(in the rows, 128 means zero)
Families of rows that turns and mirrors carry onto each other, the same ones carrying the whole set onto itself: the rest of each named row's family, in list order:
5 families of 8 rows:
Z_894: [ 96 153 139 136  87 132 157 118 142 101 105 130 163 138 149 143 133 117
 111 125 128]
Z_57: [141 144 133 141 117  97 101  97 132  96 128  96 113  96 146 133 145 106
 105 118 127]
Z_685: [114 127 146 133 125 143 151 119  89  99 117 116 164 139 147 118 160  97
 104 159 135]
Z_613: [154  95 125 132 143 149 125 141 114 145 116 164 121 161 115 108 126 126
 147 138  81]
Z_31: [148 133 165 104 129 107  92  97 149 107 109 111 101 115 157 140 110 132
 131 119 119]
Z_369: [121 130 139 121 107 117 131  95 124 111  96  96 173 140 155 120 130 103
 111 167 129]
Z_388: [129 118 105 155 129 133 139 125 120 153 127 142 137 148 128 118 156 109
 109 185 162]
Z_149: [105 160 113 115  99 134 126 130  95 105 118 111 152 152 122 130 133  92
 100 104 110]
Z_223: [107 104 132  87 136 139 110 122 128 111 153 134 124 127  72 129 126 126
 145 121 117]
Z_918: [122  79 120 127 103 163 147 150 151 139 132 154 138 151 118 135 109 112
 108 152 135]
Z_260: [149 136 104 134 168 132 115 137 140 148 126 159  98 130 106 127 121 156
 116 133  99]
Z_442: [122 128 137 133 118 150 121 123 139 133 109 108 158 141 148 115 125 116
  83 185 163]
Z_357: [ 97 171 121 155 116 136 124 124 117 112 144 133 122 153 144 123 162  90
 101 150 154]
Z_181: [128 115 155 103  96  99 146 120 117  91 113 123 117 145 160 140 142  94
 109 100 135]
Z_8: [110 117 138 156 109 126 154 127 154 114 139 152 137 138 146 116 149 108
  89 172 154]
Z_305: [123 126 104 149 138 140 115 160 175 130 121 162 122 158 105 115 114 137
 121 150 100]
Z_288: [124 139 141 102 148 140 107  98 127  80 109  99 110 117 107 138 120 132
 135  99 116]
Z_801: [141 124 128 102 182 150 120 125 138 128 114 128  96 163 130 113 144 155
 143 149 106]
Z_173: [155 112 143 164 126 161 112 150 136 156 131 171 111 134 141 114 115 123
  98 154 127]
Z_440: [114 129 136 155 118 183 124 140 125 132 133 130 150 119 146 148 130 113
 110 170 156]
Z_923: [121 147 114 146 104 154 130 128 139 161 145 180 122 143 117 132 123 132
 130 123 104]
Z_655: [111 152 122 126 128  95  70 130 145 104 149 130 114 110 101 140 115 112
 123 126 117]
Z_141: [119 118 135 131 143 117 125 110 135 125 151 183  97 160  98  99 142 117
 146 149 115]
Z_886: [121 117 139 125  99 173 140 132 113 146 155 154 108 150 131 129 139 102
  99 125 163]
Z_460: [126 157 141 126 129  86 100 139 153  86 119 120  93 130 149 138 146 123
 117 101 126]
Z_488: [145 107 119 110 174 111 116 105 115 104 124 137  78 148 116 134 127 113
 151 133 105]
Z_107: [119 123 121  90 140 133 101 155 147  96 115 108 106 144 111 154 128 130
 148  97 117]
Z_774: [152 111 115 130 126 157 121 148 137 169 118 131 133 151 149 122 116 126
  84 173 137]
Z_575: [141 119 138  90 162 132 102 112 145 117 129 104  94 122 142 148 140 149
 153 134 116]
Z_836: [123 152 124 151  96 144 142 112 120 136  92 125 172 140 123 105 136 121
  91 136 136]
Z_293: [133 157 158 141 117  97 122 118  96  95  89 135 146 140 155 115 125 100
 104 124 104]
Z_206: [146 127 161 108 108  93 121  89 128 106  98 106 141 126 157 112 123 117
 105 127 106]
Z_12: [133 107 120 123 143 174 126 139 127 158 115 157 115 151 102 139 104 132
 119 151 159]
Z_211: [150 129 157 114 113 103  86 136 110 112 111 121 121 106 146 156 106 109
 120 100 117]
Z_334: [140 117 147 134  83 119 123  93 107 112  97 115 131 140 145 126 115  77
 107 122 151]
Z_870: [136 114 159 109 159 118  78 139 126 100 138 111 103 102 118 135 147 131
 137 128 142]
Z_248: [121 128 134 124 173 141  99 133 129 105 115 132 123 144 100 118 147 140
 175 146 103]
Z_980: [130 126 143 108 114  91  97 127 103  95 133 130 104 147 117 113 115  75
  90 110 128]
Z_232: [150 123 111 125 153 154 121 141 136 160 102 148 110 180 143 120 113 135
 125 163 107]
Z_780: [135  89 116 110 162 117 114 156 146 106 133 138  88 168 105 110 146 117
 133 140 116]

The rest of the family of Z_685: Z_613, Z_173, Z_440, Z_293, Z_211, Z_870, Z_248
The rest of the family of Z_334: Z_57, Z_388, Z_260, Z_288, Z_488, Z_836, Z_12
The rest of the family of Z_655: Z_149, Z_223, Z_357, Z_923, Z_141, Z_886, Z_980
The rest of the family of Z_780: Z_894, Z_918, Z_181, Z_8, Z_305, Z_460, Z_107

Families of rows that turns and mirrors carry onto each other, the same ones carrying the whole set onto itself: the rest of each named row's family, in list order:
4 families of 8 rows:
Z_629: [ 93 142 110 118 125 105 150 145 144  82 132 120 152 101 137 135 147 127
 105]
Z_94: [112 117 105 127 114 118 117  73 102 109  83  82 121 102  78 122 116 166
 125]
Z_495: [136  83 115  96 113  90 175 171 148 135 134  90 108  72 110 137 140 144
 134]
Z_760: [161  83 108 106 101  80 127 123 129 148 111  79  77  76 104 150 130 140
 116]
Z_426: [105  99 146  94 137  72 150 152 136 107 142  71 121  92 106 162 158 138
  98]
Z_198: [105  88 136 110 138  83 140 169 136 111 152 107 130  81 115 165 142 140
 116]
Z_452: [127  91 105  68 117  64 173 154 136 138 133  75 106  95 116 138 144 139
 118]
Z_754: [107 154 131 102 141 105 130 112 126  81 111 126 141  92  79 129 111 117
 122]
Z_596: [153  96  98 101 110  96 127  87 127 132  96  95 115 121 130 110 130 170
 157]
Z_791: [126 111  93 130 123 126 144  76  94 123  96  77 119 118  84 121 115 142
 148]
Z_180: [113 170 120 110 137 125 131 124 121  79 104 111 125  77  87 142 133 147
  91]
Z_124: [110 154 120 116 153 113 141 119 105 101 107 141 144  92  86 136 126 138
  94]
Z_320: [111 153 117 100 129  87 145 166 136 115 130 110 148  96 111 126 172 130
  97]
Z_122: [113 154  88 116 155 138 136  96  94 121 102 107 126 117  96 151 119 125
 129]
Z_380: [112 141  83  90 157 132 136 112 102 100  85 104 143 122 106 132 131 127
 151]
Z_859: [159  84  85 106 126 108 136 112 112 142  71  79 109 111 122 125 156 160
 137]
Z_244: [ 96 138 119 121 134  92 132 154 129  78 121  90 135  96 112 146 162 145
  78]
Z_37: [103 137 126 129 129  97 132 165 115  99 139 121 152  98 110 137 152 130
  95]
Z_932: [154  85  86 118 105  78 136 140 153 141 110  82  82  92 108 133 121 140
 145]
Z_154: [ 97 159  98 110 144 146 131 109  98 117 103  80 139 119 101 154 151 135
 125]
Z_359: [131 123 107 107 110 136 118  76  97 112 113  83 121 111 103 125 116 156
 164]
Z_730: [140 106 111 104 128 110 111  91  87 118  85  76 118 112  72 125 122 133
 154]
Z_646: [105 102 148 115 115  85 145 132 149 103 157 102 119  70 116 164 131 131
 101]
Z_397: [154  87 100 130 128 108 142  93 142 139  82  80 102 116 112 125 134 157
 154]
Z_648: [149 124  92 113 122 130 130  98 146 146  77  85  97 107 128 124 139 163
 148]
Z_234: [132  90  86  94  97  87 129 117 137 142 121  80  81  76 103 126 100 150
 148]
Z_558: [161 100 102  81 107  62 133 122 144 151 115  89  90 107 117 126 126 141
 141]
Z_712: [128  87 122  85 116 100 166 145 150 146 140  77 117  86 134 126 157 152
 150]
Z_512: [110 155  87  97 140 152 131  98 101  93 104 103 122  94 107 150 117 154
 135]
Z_463: [103  87 128 103 128  51 116 146 146 113 151 101 126  85 112 144 140 146
 115]
Z_644: [128  88  99 100 102 100 178 150 138 134 134  86 107  74 141 150 154 146
 105]
Z_679: [ 90 145 116  89 155  94 136 119 111 101 112 119 137  79  69 156 124 141
  93]

The rest of the family of Z_712: Z_94, Z_320, Z_154, Z_648, Z_234, Z_463, Z_679
The rest of the family of Z_859: Z_629, Z_760, Z_754, Z_380, Z_730, Z_646, Z_644
The rest of the family of Z_495: Z_198, Z_791, Z_124, Z_122, Z_37, Z_932, Z_397

Families of rows that turns and mirrors carry onto each other, the same ones carrying the whole set onto itself: the rest of each named row's family, in list order:
7 families of 5 rows:
Z_103: [147 164  92 122 135 134 126 131]
Z_461: [106 112 149 155 114 145 147 109]
Z_176: [123 112 147 117 106 114  89 151]
Z_146: [130 164 103 127 155 140 141 125]
Z_746: [153 146 111 129 131 119 108 163]
Z_332: [113 154 112 110 131 130 152  91]
Z_62: [138 169  98 125 140 132 142 121]
Z_416: [138 135 120 168 123 156 133 135]
Z_807: [127 104 139 109 116  95 105 153]
Z_981: [152 136 104 121 129 110 106 159]
Z_680: [107 143 113 106 131 117 154  92]
Z_638: [ 96 115 149 101 116 112 140 100]
Z_366: [136 114 137 165 115 145 119 150]
Z_505: [ 93 113 157 107 106 116 120 108]
Z_934: [139 160  88 118 138 124 136 121]
Z_84: [130 108 149 117 117 100 105 160]
Z_682: [120 135 126 162 123 156 150 110]
Z_408: [151 130 118 121 123 116  97 163]
Z_536: [149 161 107 141 125 150 125 143]
Z_973: [ 93 107 162 110 132 111 133 121]
Z_572: [119 101 152 108 111 102 106 145]
Z_715: [ 96 123 156 120 109 133 151  99]
Z_449: [ 97 109 160 107 116 102 136 116]
Z_386: [132 171  97 126 129 144 124 115]
Z_475: [113 102 167 124 101 121 117 141]
Z_391: [103 146 128 112 130 122 159  92]
Z_544: [ 97 142 133 115 146 130 157  97]
Z_350: [ 98 150 125 112 119 135 142  86]
Z_921: [146 125 137 138 111 131 101 168]
Z_236: [147 143 114 131 147 128 109 165]
Z_808: [ 99 107 145 100 116  98 135 110]
Z_756: [147 147 110 128 120 131  91 156]
Z_279: [117 100 155 157 110 139 128 134]
Z_772: [124 107 151 121 134 110 104 164]
Z_784: [117 160 119 131 123 151 154 101]

The rest of the family of Z_84: Z_746, Z_62, Z_449, Z_391
The rest of the family of Z_146: Z_973, Z_544, Z_236, Z_772
The rest of the family of Z_756: Z_176, Z_505, Z_386, Z_350
The rest of the family of Z_682: Z_461, Z_416, Z_366, Z_279
The rest of the family of Z_408: Z_103, Z_332, Z_638, Z_572

Families of rows that turns and mirrors carry onto each other, the same ones carrying the whole set onto itself: the rest of each named row's family, in list order:
5 families of 6 rows:
Z_659: [ 88 130 144 103  87 154 108 169 147 160 134 138 122 110 151]
Z_960: [101 122 159 122  85 171 127 147 151 163 133 130 107 115 141]
Z_71: [128  96  94 132 127 115 173 152 136 121 102 133 135 174 115]
Z_60: [136 114  92 141 121 142 169 162 147 122 100 138 123 184 115]
Z_259: [124  99  82 128 128 109 167 152 136 121 109 132 138 173 121]
Z_996: [110  85  80 134 131 125 174 163 140 127 100 114 143 162 123]
Z_786: [119 123  94 134 140 102 163 144 116 149  98 106 104 170 129]
Z_977: [130 109  89 149 127 138 161 157 126 134  96  97 143 179 116]
Z_382: [ 76 120 139 138  79 149 123 158 126 161 124 100 130  96 139]
Z_732: [126  90 102 132 135 122 170 167 127 121  80 127 120 160 115]
Z_166: [143 119  94 141 133 125 147 161 112 128  86 108 124 175 116]
Z_11: [119  96  73 119 139 104 152 167 126 120  96 124 126 156 128]
Z_188: [107 118  83 137 136 106 168 142 126 155 112  97 121 172 132]
Z_928: [ 80 111 137 120  95 181 112 169 138 150 141 143 142 120 145]
Z_893: [ 93 138 126 117  92 167 100 153 116 164 137 114 135 113 158]
Z_984: [130 118  69 136 132 119 141 160 119 131 104  99 139 174 125]
Z_384: [ 88 120 132 109 101 164  94 173 126 145 138 152 127 114 148]
Z_224: [ 87 126 151 136  83 144 118 161 117 156 110 110 113  94 134]
Z_703: [105 132 143 107  91 148 103 151 139 157 136 137  97 109 150]
Z_664: [ 90 124 130 114  84 158 114 147 156 164 152 123 120 113 154]
Z_734: [106 140 148 120  95 170 102 154 107 160 120 123 117 113 150]
Z_341: [126 116  68 133 121 132 159 161 151 124 116 133 134 183 126]
Z_654: [ 81 128 131 128  84 134 107 160 117 156 123 107 120  92 142]
Z_678: [ 96 130 147 129  88 185 119 151 121 167 127 112 135 117 148]
Z_33: [ 92 128 156 108  87 160 115 170 146 159 127 140 117 110 146]
Z_699: [ 86 125 150 110  84 162 117 169 153 163 134 134 127 112 148]
Z_14: [129 101  90 127 130 106 165 153 131 118 102 138 129 173 117]
Z_619: [138 123  78 128 127 124 149 165 138 117 103 143 115 179 123]
Z_532: [ 93 115 155 120  98 179 110 171 126 146 125 154 123 117 138]
Z_777: [115 115 103 143 135 117 179 141 124 154  99 101 113 174 124]

The rest of the family of Z_928: Z_60, Z_384, Z_341, Z_619, Z_532
The rest of the family of Z_71: Z_659, Z_259, Z_33, Z_699, Z_14
The rest of the family of Z_166: Z_977, Z_893, Z_984, Z_734, Z_678

Families of rows that turns and mirrors carry onto each other, the same ones carrying the whole set onto itself: the rest of each named row's family, in list order:
7 families of 4 rows:
Z_839: [116 118 122 131 103 124 113 137 150 104  98 165 120 145 103 117]
Z_106: [131 120 125 135 104 120 125 134 157  93 115 166 128 128  98 109]
Z_538: [138 126 153 157 144 114 117 135  73 113 157 149 135 125 123 106]
Z_881: [146 134 146 150 144 107 115 147  77 124 134 162 118 128 111 104]
Z_129: [124 156 118 109  90 127 128 110 175 140 127 116 147 143 124 151]
Z_409: [142 154 131 131 130 114 119 110 102 177 159 109 144 127 156 164]
Z_207: [108 133 124 105  98 124 132 105 175 155 121 112 134 142 128 151]
Z_889: [141 114 146 146 150 110 130 139  74 121 149 157 132 119 126 106]
Z_752: [132 116 137 118 107 117 116 127 145  90 119 170 141 140 101 105]
Z_739: [137 146 137 135 141 109 117 118  92 176 152  90 139 122 150 139]
Z_465: [133 150 149 136 140 110 121 130  95 176 153  90 143 117 143 138]
Z_496: [111 148 109 130  89 136 120 106 173 141 125 107 140 148 137 146]
Z_424: [138 139 132 130 141 118 125 112  93 167 150  91 139 125 159 155]
Z_663: [104 134 125 116  99 125 120 120 170 154 116  95 145 138 135 150]
Z_375: [143 118 140 139 139  97 117 138  68 130 144 167 134 120 115 113]
Z_518: [127 147 109 121  95 127 121 110 174 137 116 100 134 133 130 156]
Z_268: [134 141 151 135 132 102 125 119 106 179 162  98 141 114 144 157]
Z_238: [133 117 127 122 104 116 119 120 142 102 102 166 119 151  97 107]
Z_586: [126 144 137 145 135 123 116 111 102 167 165  93 145 127 160 148]
Z_790: [158 122 153 148 140  92 113 134  75 126 141 152 126 121 112 113]
Z_290: [127 114 121 119 100 113 109 127 152 103 111 169 132 131  96 107]
Z_466: [148 112 149 140 145 105 108 127  71 125 152 162 140 126 133 118]
Z_535: [133 150 138 122 133 108 124 118  86 172 157  97 141 120 142 159]
Z_771: [117 146 119 100  95 126 115 108 170 149 123 101 140 132 123 152]
Z_428: [112 118 129 132 102 118 121 135 152  96 108 166 124 139  98 117]
Z_869: [126 131 124 144 100 127 120 128 144  88 117 166 128 146 102 103]
Z_630: [139 122 150 143 151 111 118 136  75 122 143 162 116 126 117 105]
Z_258: [111 144 116 123  89 115 121 114 171 150 118  93 142 135 132 151]

The rest of the family of Z_630: Z_739, Z_428, Z_258
The rest of the family of Z_424: Z_106, Z_889, Z_518
The rest of the family of Z_268: Z_207, Z_238, Z_790
The rest of the family of Z_375: Z_290, Z_535, Z_771
The rest of the family of Z_466: Z_129, Z_409, Z_752
The rest of the family of Z_839: Z_881, Z_465, Z_663

Families of rows that turns and mirrors carry onto each other, the same ones carrying the whole set onto itself: the rest of each named row's family, in list order:
4 families of 4 rows:
Z_497: [174 152 130 122 119 101  98 158 156]
Z_309: [176 148 133 108 116 105 101 153 148]
Z_7: [124 131 107 132 170 123 166 136 114]
Z_583: [155 108 161 130 117 115 145 125 131]
Z_993: [106 137 104 145 147  95 103 175 128]
Z_624: [108 139 105 119 156 125 117 185 134]
Z_333: [159 140 141 127 124 112 148 102 134]
Z_683: [165 143 122 135 121  77  93 154 136]
Z_543: [136  98 126 134 162 122 162 158 111]
Z_405: [173 141 119 123 107 111 100 162 157]
Z_324: [112 143 104 131 157 120 112 187 142]
Z_251: [161 126 136 131 109 115 147 105 133]
Z_97: [118 132  94 132 143 128 113 190 144]
Z_524: [127 115  98 136 159 127 167 143 111]
Z_961: [127 119  93 148 163 124 164 148 119]
Z_958: [164 131 134 142 109 112 143 107 143]

The rest of the family of Z_961: Z_309, Z_624, Z_958
The rest of the family of Z_324: Z_497, Z_251, Z_524
The rest of the family of Z_97: Z_7, Z_333, Z_405

